J697: [125 152 128 121 126 128 113 116]
J840: [ 82 154  86  67 100 203  39 106]
J866: [143 149 148 138 117  99 122 130]
J867: [133 145 134 131 143 143 137  94]
J176: [124 170 120 120 143 193  13 101]
J892: [126 131 129 125 137 145 111 114]
J59: [128 138 130 124 120 121 151 116]
next: [131 143] -> [143]
next: [126 128 113] -> [116]
next: [128 138] -> [130]
next: [152 128 121 126 128 113] -> [116]

J578: [127 136  97 185  97 150  86 181  83 123 159 127 139 115 114 110 188  94
 128 152 117 133  90 204  47 173 126 104  93 204  73 152 105 147 105 119
 124 113 117]
J747: [103 119  93 149  73 182  89 137 168 116 143 119 109 116 185 104 135 155
 108 137  93 197  80 175 128  46 193  93  77 156 108 150 101 133 132 105
 116 125 186]
J893: [ 42 218  80 182 104 119 119 110 176  92 152  71 185  81 135 166 128 141
 106 107 116 198  89 117 151 113 140  94 195  73 173 128  98 104 190  89
 166 116 153]
J775: [ 53 176  95 120 132 102 191 100 148  84 175  88 126 166 122 140 115 109
 108 187 100 133 153  97 143  93 193  46 170 109  99 111 202  77 160 104
 155 112 132]
next: [104 119] -> [119]
next: [ 93 193  46] -> [170]

J780: [133 137  68 134 194 130 164 138  49 106]
J326: [150  68 137 130 119 180 150 235  66 139]
J703: [154  59 107 179 190 176 121  78  59 124]
J927: [176 121  81  59 152 139 181 169 148  57]
next: [176 121  78  59] -> [124]
next: [181 169 148] -> [57]
next: [150  68 137 130 119 180 150] -> [235]
next: [154  59] -> [107]
next: [121  78] -> [59]
next: [ 81  59 152] -> [139]
next: [137  68] -> [134]

J43: [130 149 145 121]
J711: [143 109  73 137]
J788: [185  52 152 111]
J395: [ 96  52 152 121]
J536: [163 122 176 141]
J858: [185  52 140  71]
J658: [117 106 188 103]
J47: [136 143  91 126]
find: [185  52 140  71] -> J858
find: [185  52 152 111] -> J788

J532: [113 120 122 134 143]
J477: [144 152 121 143 108]
J399: [157 136 206 157  38]
J731: [128 193  73  97 111]
J630: [121 111 135 161 163]
J870: [182 167 190 118 169]
J441: [111 121 110 144 148]
J833: [113 110 144 144 109]
next: [111 121 110] -> [144]
next: [121 111] -> [135]
next: [128 193] -> [73]
next: [111 135 161] -> [163]
next: [152 121 143] -> [108]
next: [113 120] -> [122]

J932: [173  10  76 129 161  82  90]
J158: [ 10 161  76 173 129 167  93]
J493: [140  29  37 146 168 144 112]
next: [173  10  76 129 161] -> [82]
next: [161  76 173] -> [129]

J374: [106 146 149 147 105 120 176 108 111 112 108 118  82 117]
J45: [145 119  94 128 109 113 142 113 121 141 124 129 106 128]
J114: [130 117 128 140 117 131 118 140 169 150 128 140 127 123]
J354: [114  86 128 107 134 124  95 128 107 128 182 137 228 151]
J982: [176 105 111 128 128 109 109 119 112 128 125 141 128 152]
J729: [143  97 163 128 135 112 112 136 108 115 142 128 117 171]
J30: [145 136 114 130  97 114 130 117 128 140 117 128 110 118]
find: [114  86 128 107 134 124  95 128 107 128 182 137 228 151] -> J354
next: [130 117 128 140 117 128] -> [110]
next: [106 146] -> [149]

J294: [150 102 167  76 111 101 169]
J187: [ 73 131 116 110  67 128  69]
J323: [145 105  64 139  60  96 171]
J917: [ 60  64 105 139 145 101 107]
J771: [ 73 131 116 110  67 128  73]
next: [105 139 145] -> [101]
find: [ 73 131 116 110  67 128  69] -> J187
next: [150 102 167  76 111] -> [101]
next: [145 105  64 139  60] -> [96]
next: [102 167  76] -> [111]

J332: [102 106 183 112]
J185: [ 42 143 122 176]
J180: [138 106 183 170]
J427: [145 122  68  59]
J998: [163  36 107 107]
J521: [222  35 119 165]
J110: [ 36 163 146 128]
next: [ 36 163] -> [146]
find: [138 106 183 170] -> J180
next: [102 106] -> [183]
find: [102 106 183 112] -> J332
next: [ 35 119] -> [165]

J434: [ 68 192  87 133 138 138 154  63 153  85 166 106 106 182 149 110 160 158
 172  99 123 145 101 119 111 113 142  96 110 162  88  94 147 156 150  59
 119]
J34: [118  88 136 105 126 151 117 140 152  99 160 182 158 149 106 106  85 166
 172 110 141 147 142 133 143 109 135 138 130 114 121 164  94 140  83 154
 112]
J278: [136 133 163 114  78 131 127 135 146 149 160  85 106 110 182 106 166 159
 173  43  88 135 102 137 103 116 122  48  61 119 158 120 123 165 143 114
 123]
next: [ 85 166 106 106 182 149 110 160] -> [158]
next: [160  85 106 110 182 106] -> [166]
next: [ 85 166 106 106 182 149 110 160 158 172  99] -> [123]
next: [192  87 133 138 138 154  63 153  85 166] -> [106]
next: [ 87 133 138] -> [138]

J336: [139 124 116 124  94 135 163 131 159 111]
J472: [139 127 104 134  94 128 172 164 156  99]
J885: [108 110 177  60 165 172 123  97 108 191]
J77: [128 175 153  85 140 156 141 116 129 160]
J394: [108 110 116  60 165 172 123  97 108 191]
J933: [133 126 141  89 152 143 122 118 125 149]
J613: [139 124 116 124 128 135 163 131 159 111]
next: [127 104 134  94 128 172 164 156] -> [99]
next: [128 172 164 156] -> [99]
find: [108 110 177  60 165 172 123  97 108 191] -> J885
next: [128 172] -> [164]

J668: [ 90  91 104 122 144 189 183 164]
J741: [184  22 182 106  98  60 121 123]
J804: [ 93 175 146  44  62 158  97 167]
J779: [172 131  77 182 168 205  70 135]
J179: [ 91 103 122 162 116  83  86 149]
next: [ 91 104 122] -> [144]
next: [98 60] -> [121]

J684: [140 166 132 111 170  84 152  88 121 159  75 113  57 109]
J262: [ 61 119 115 107 160 140  69  86 102 153  88  95  93 149]
J527: [103 147 140 197  49 119 147 200 143 133 149 163 174 112]
J582: [125 178  91 168 166  85  86 146 170 135 140 163 175 155]
J659: [135 168 170 146  85  86 178 125 140 166  91 120  78  81]
J905: [173 103  89 100 124 110 145  78 130 125 191 115 118 101]
J705: [ 59 154  78 119 173 116  51  99  93 132  87 107  88 141]
J740: [121 166 111 152 170 140  84  88 132  95 210 136 140 119]
J688: [134 122 162 110  84  93 156 105 115 165 112 120  86  75]
next: [ 87 107] -> [88]
next: [119 173 116  51  99  93 132  87] -> [107]
next: [168 166  85  86 146 170 135 140] -> [163]
next: [140 166 132 111 170  84 152  88 121] -> [159]
next: [119 115 107 160 140  69  86 102 153  88] -> [95]
next: [135 168 170 146  85  86 178 125 140 166  91] -> [120]

J743: [ 87  75 151 150 124 135 114 145]
J776: [ 75 151 147  88 149 193  61 103]
J505: [161 156 133 149  88  61 193 123]
next: [ 75 151 150 124 135 114] -> [145]
next: [149  88  61 193] -> [123]

J606: [109 106 165 101 150  96 122 115 136 128 119 116 108 135 179 146 141 124
 134 170 132 140 120 118 135 177 103 117 114 140 115 137 116 109 133 213
 147 145 107 172 131 119 107 177 163  64 109 144 144 146 180 156 134]
J188: [163 119 104  99 118 104 120 121 139 168 130  94  69 147 107 135 122 149
 109 147 109 138 109 134 146 140 162 123 133 147 134 111 146 121 148 153
 110 150 114 145 134 145 160  57 130  50 141 107  75  81 150 131 124]
J267: [109 133 213 147 145 107 172 132 119 143 124  94 162 133 180 109 109 144
 108 131 139 171 136 163 136  97  79 101 156 107 169 108 107 176 131 190
 142  81  49 140 118 167 138  64 106 138 155 154 139 135 193 124 113]
next: [135 122] -> [149]
next: [109 147 109 138 109] -> [134]
next: [133 147 134 111 146 121 148] -> [153]
next: [136 163 136  97  79 101 156 107] -> [169]
next: [136  97  79 101 156 107 169] -> [108]
next: [104  99] -> [118]
next: [109 133 213 147 145 107 172 131 119] -> [107]

J814: [169  85  24 120]
J541: [177 133 106 141]
J805: [ 80 113 145 128]
J316: [104 113 110 180]
J921: [153 132 209  78]
J739: [137 100 155  75]
J555: [113 104 173 135]
J616: [113 104 173 116]
J377: [169  85  24 195]
J811: [166  50  75  83]
J189: [121  99 137 200]
J704: [153 132 112 163]
next: [132 112] -> [163]
find: [113 104 173 116] -> J616

J266: [127 134 107 128 114 143 120 109 104  75  77  58]
J331: [114 127 134 107 128 114 143 121 109 104 126 139]
J95: [126 181  64  56 187 143 115 128 169 102  77  58]
J821: [137  91  79 240 139 121 101 108 132 191 143 107]
J482: [148 144 111 105 138 138 117 121 150 103  97 115]
next: [105 138 138 117] -> [121]
next: [127 134 107 128 114 143 121 109 104] -> [126]
next: [114 143 120 109 104  75  77] -> [58]

J9: [138 142 121 143 121 153]
J580: [164 160 103 175  82 203]
J254: [103 160 175 103 124 156]
J415: [186 217 131 137 124 156]
next: [164 160 103] -> [175]
next: [103 175] -> [82]
next: [175 103 124] -> [156]
next: [131 137 124] -> [156]
next: [160 103 175] -> [82]
next: [142 121 143] -> [121]

J610: [218 127 128  92 122 109 145  85 132 129  91 144]
J97: [182 118 145 117  40 110  28  50  65  83  90 145]
J581: [108  76 187 145  85 132 129 109  91 145 145 187]
J784: [157 107  99 196 116 121  89 101 113 164 127 123]
J985: [138  91  81 218 127 128  90 122 136 185 140 120]
next: [145  85 132 129 109  91 145 145] -> [187]
next: [218 127 128  90 122] -> [136]
next: [116 121  89 101 113 164 127] -> [123]
next: [ 90 122 136] -> [185]
next: [50 65] -> [83]
next: [109  91] -> [145]

J490: [131 182 149 108 119 161 182]
J992: [186 110 101 131 124 141 171]
J172: [165 118 113 149 117 102 100]
J449: [164  97 149 108 119 113  66]
J61: [110 212 165 118 114 149 164]
find: [131 182 149 108 119 161 182] -> J490
next: [110 212 165] -> [118]
next: [165 118 114 149] -> [164]
next: [212 165] -> [118]
next: [212 165 118 114 149] -> [164]
next: [164  97 149 108] -> [119]

J732: [ 64  84 148 140 128  49  66 194 142 165  90 131 104 171 119  64 124 141
 113 209 150 186 124 146]
J378: [ 48 105 115 125 123 127 216  71 135  77  46 142 100 121 199 218 122 170
 203 127 103 156 190 108]
J590: [126 115  86 164 159  75 144 106  74 107  48 105 114 161 135 209  85 127
 156 203 103 170 206 116]
next: [127 156 203 103 170] -> [206]
next: [165  90 131] -> [104]
next: [121 199 218 122 170 203 127] -> [103]
next: [126 115  86 164] -> [159]
next: [127 216  71 135  77  46 142] -> [100]
next: [ 48 105 114] -> [161]
next: [164 159  75 144 106  74 107  48 105] -> [114]

J672: [ 88  84  50 138 178 126 127  84  96  80  90 186  64  70 106 188  69 189
 119]
J283: [ 92 166 140 208 196 171 122 216 160 104  99 198 160 104 114 181  91 133
  72]
J360: [ 50 140 178 138 178 126 150  84  68  80  90  99  64  70 106 189  69 200
 119]
J584: [ 92 166 140 208 196 119 122 216 160 104 168 198 160 104 114 181  91 133
  72]
J646: [ 88  84  50 138 178 126 127  84  68  80  90  99  64  70 106 189  69 188
 119]
find: [ 88  84  50 138 178 126 127  84  68  80  90  99  64  70 106 189  69 188
 119] -> J646
next: [189  69 188] -> [119]
find: [ 92 166 140 208 196 119 122 216 160 104 168 198 160 104 114 181  91 133
  72] -> J584
next: [178 126 127  84  96  80  90 186  64  70 106] -> [188]
next: [178 126 127  84  68  80  90  99  64] -> [70]
next: [ 80  90  99  64  70 106 189  69 200] -> [119]

J937: [147 128 128 129 128 130 133 128 134 116 124 123 103 127 124 128 129 168
 120 181 126 129 129 128 162 130 187  63 127 122 134 132 118 120 131 128
 130 129]
J857: [131 132 122 146 126 129 124 123 141 133 127 124 125 121 127 126 124 113
 133 103 124 121 128 121 116 124 106 151 127 127 136 126 129 130 122 121
 124 122]
J915: [125 128 128 124 114 121 110 126 125 128 125 123 137 124 128 128 125 115
  95  96 128 137 128 139 154 132 227  24 126 137 132 127 128 136 135 137
 132 136]
J611: [128 111 123 133 128 126 121 124 130 111 119 124 126 125 128 128 124 115
 121 110 126 125 128 125 114 121 109 139 130 128 123 127 110 130 124 124
 123 125]
J218: [ 88 172 124 126 130 125 124 123 127 175 120 123 137 124 128 128 125 115
  95  96 128 124 129 125 115 126 107 159 130 133 129 125 176  85 126 125
 125 125]
J850: [103 167 128 124 128 133 130 126 130 163 129 126 126 128 128 129 128 134
 112 142 128 128 131 127 133 126 145 127 131 131 132 135 165 102 127 127
 125 128]
J405: [ 86 172 128 130 127 129 124 128 135 173 121 126 121 128 132 128 127 138
  90 147 127 128 129 128 129 127 144 119 126 136 127 123 177  83 129 129
 127 128]
next: [147 127 128 129 128] -> [129]
next: [125 128 128 124 115 121 110 126 125 128 125] -> [114]
next: [ 88 172] -> [124]
next: [126 137] -> [132]
next: [111 119 124 126 125 128 128 124] -> [115]
next: [125 115  95  96 128 137 128 139 154 132 227  24] -> [126]
next: [120 181 126 129 129 128 162 130 187  63 127 122] -> [134]

J849: [163 166 146  53 213]
J976: [163 166 146  53 112]
J498: [163 166 146  27 182]
find: [163 166 146  53 213] -> J849
find: [163 166 146  53 112] -> J976

J416: [100 155 119  98 111 187  16 107 161 186 114  94 106 100]
J386: [100 120 136  70 158 126 143 148 108 169 140 141 114  91]
J33: [141 148 140 158 100 126  70 169 120 136 143 108 132 121]
next: [140 158 100 126  70 169 120 136 143 108] -> [132]
next: [148 140 158] -> [100]
next: [100 120 136  70 158 126 143 148 108 169 140 141] -> [114]
next: [136  70 158 126 143 148 108 169 140 141] -> [114]
next: [119  98 111 187  16 107 161 186 114  94] -> [106]
next: [158 126 143] -> [148]
next: [141 148 140 158 100 126  70 169] -> [120]

J847: [151  50 208 194 154 185  55  89 213 213 181 190 182 127  38 185 114 184
 173  30]
J604: [ 47 130 172 169  31 117 187 218 169 148 191  58  32  65 163 130 102 160
 207 112]
J970: [224 152  45 156 178 145 151  50 208 193 154 185  55  89 115 205 128  51
 109 198]
next: [151  50 208 193 154 185  55  89] -> [115]
next: [130 172 169  31 117] -> [187]
find: [224 152  45 156 178 145 151  50 208 193 154 185  55  89 115 205 128  51
 109 198] -> J970
next: [185  55  89 213 213] -> [181]

J984: [104 106 113 160 188 128 131 102 140  78 166 101 151 123 117 125 123 152
  90 108 103 114 116 144 118 128 128  99 127 112 138 151 137]
J671: [126 124 131 135 132 118 125 132 128 125 125 127 125 133 118 131 133 136
 128 139 123 121 123 126 118 135 125 123 116 127 123 116 135]
J952: [101 112 109 169 226  55 138 143 113  61 158  92 136 180  72 137 180 192
  91 168  84  80  79 124  65 203  97  74  29 129  94  66 176]
J201: [132 145 131 115 124  81 137 173 100 150 102 136  99 168  91 139 168 143
 151 180 140 119 120 114  96 175 108 128  70 150  91  65 149]
J16: [140 111 129 122 113 163 123 110 141 133 137 127 134  98 156 125  98 116
 125  99 132 143 141 135 147  95 142 137 171 118 143 164 114]
J295: [137 135 139 112  92 141 127 136 129 159 114 146 117 122 135 122 122 109
 149 126 141 144 142 122 146 112 128 151 147 131 135 139 121]
J640: [137 139 138 107  97 143 123 135 129 158 112 145 122 116 140 125 116 110
 152 130 140 144 142 123 140 111 130 150 145 134 129 134 118]
J447: [129 144 125 123 131  79 141 165 101 135 104 135 108 172  89 138 172 139
 145 180 128 112 115 110  93 178 112 121  68 148  98  64 156]
next: [140 111 130] -> [150]
next: [128 131 102 140  78 166 101 151 123] -> [117]
next: [101 151 123 117] -> [125]

J422: [111 111 153 127 114 128 128 191 178 109 108 108 108 197 114 164]
J32: [ 47 133 109 130 143 131 128  75  74 156 160 158 160  71 134  86]
J113: [183  79  45 124 174 133 131 161 170 180 181 184 181 160 144 174]
J207: [108 140 124 126 118 105 109 130 130 114 109 103 109 131 122 129]
J286: [ 42  52  78 127  60 121 121 111 114  45  41  36  42 110 112 107]
J411: [160 150 145 128 151 132 133 172 170 157 161 163 161 178 131 164]
J124: [146 179 161 128 136 126 127  72  82 147 151 149 152  67 133  96]
J206: [ 90 121 127 126  98 124 120  86  93  92  91  89  90  81 121 102]
J108: [ 96  68  48 133 109 130 125  89 115  95  95  92  96  86 130 121]
next: [124 174 133 131 161 170 180] -> [181]
next: [161 128 136] -> [126]
next: [ 48 133 109 130] -> [125]

J247: [103 129 130 181]
J523: [163 129 122 120]
J462: [ 72 126 124 218]
J198: [206 103 124  87]
J878: [130 103 124  87]
J647: [126 126 175  42]
J478: [189 129 130 146]
next: [126 124] -> [218]
find: [103 129 130 181] -> J247
find: [130 103 124  87] -> J878

J339: [ 88 103 104  79 102 115  59  67  91  83  94  74  20 100  99 114  84 122
  84  57  30 110  57 131  55  86  60]
J801: [154 140 134 156 153 147 137 133 160 148 136 144 150 155 135 144 144 143
 144 151 147 141 148 146 133 133 158]
J41: [117 125 125 172 139 192 144 157 134 109 183 181 124 147 168 179 201 145
 191 121 123 148 133 177 141 124 115]
J544: [ 50 123 116  92  45  74 118 150  57  68 107 113 138  55 120  79 121  69
 114 105 125  85 113  58 169 118 159]
J302: [ 50 123 116  92  45  74 166 150  57  68 107 113 138  55 120  79 121  69
 114 105 125  85 113  58 169 118  79]
J990: [ 88 116 117 136  96 130 149 151  97 102 143 159 147 104 143 122 164  94
 159 124 142 106 134 107 152 111 104]
next: [164  94 159 124 142] -> [106]
next: [172 139 192 144] -> [157]
next: [ 97 102 143 159 147 104] -> [143]
next: [153 147] -> [137]

J855: [137 134 123  53 113 141 152 143 137 133 136 118 156]
J491: [163 102 145 123 133 108 140 166 136 124 143 243  83]
J240: [113 126 136  47  89 135 144 110 154  88 140 121 139]
J391: [125 134 128  62  69 116 119  94 143  77 143 103 118]
J851: [125 128 134  69  62 116 121 184 140 112 142 207 106]
J184: [133 125 116  37  97 144 163 102 145 123 135 108 154]
J617: [219 180 156 113 131 112  89 154  67 142 156 136  95]
next: [163 102 145 123 135 108] -> [154]
next: [125 134 128  62  69 116 119  94 143  77] -> [143]
next: [125 134 128  62  69 116] -> [119]
next: [126 136  47  89 135] -> [144]

J155: [140 143 130 238  75 126]
J832: [113  97 238  75  94 121]
J73: [107 130 115  97 142 108]
next: [130 115  97 142] -> [108]
next: [115  97 142] -> [108]
next: [130 115  97] -> [142]
next: [143 130 238  75] -> [126]
next: [115  97] -> [142]

J585: [ 99 122 191 112 109 145  99 126 129  98  80  67  52 128  99 127  99  85]
J945: [105 122  90 125 120 103 106 126 127 105 129 135 153 126 106 127 107 126]
J102: [101 122 143 118 114 129 102 126 128 101  98 101  90 127 102 127 102 100]
J280: [ 99 120 139 116 110 148  98 125 129  98  71 103  37 127  98 127  98  80]
J116: [101 118  58 127 116 135 101 124 129 101  82 162  68 127 101 127 101  91]
J890: [105 125 153 118 118 100 107 127 127 104 138  90 164 126 106 127 107 131]
J726: [105 121  72 127 121 103 106 126 128 105 127 149 151 126 106 127 106 125]
J772: [104 123 113 123 118 108 105 126 127 104 123 121 142 126 105 127 106 120]
J500: [106 121  51 130 124  92 108 126 127 106 141 163 180 126 108 127 109 136]
next: [122 191 112 109 145  99 126 129  98  80  67] -> [52]
next: [ 98  71 103  37] -> [127]

J636: [131 125 110 165  83 132]
J701: [130 129 117 164 127 127]
J275: [126 131 145 164 165 126]
J70: [130 126  87 114  45 129]
next: [130 126] -> [87]
next: [130 129 117 164] -> [127]

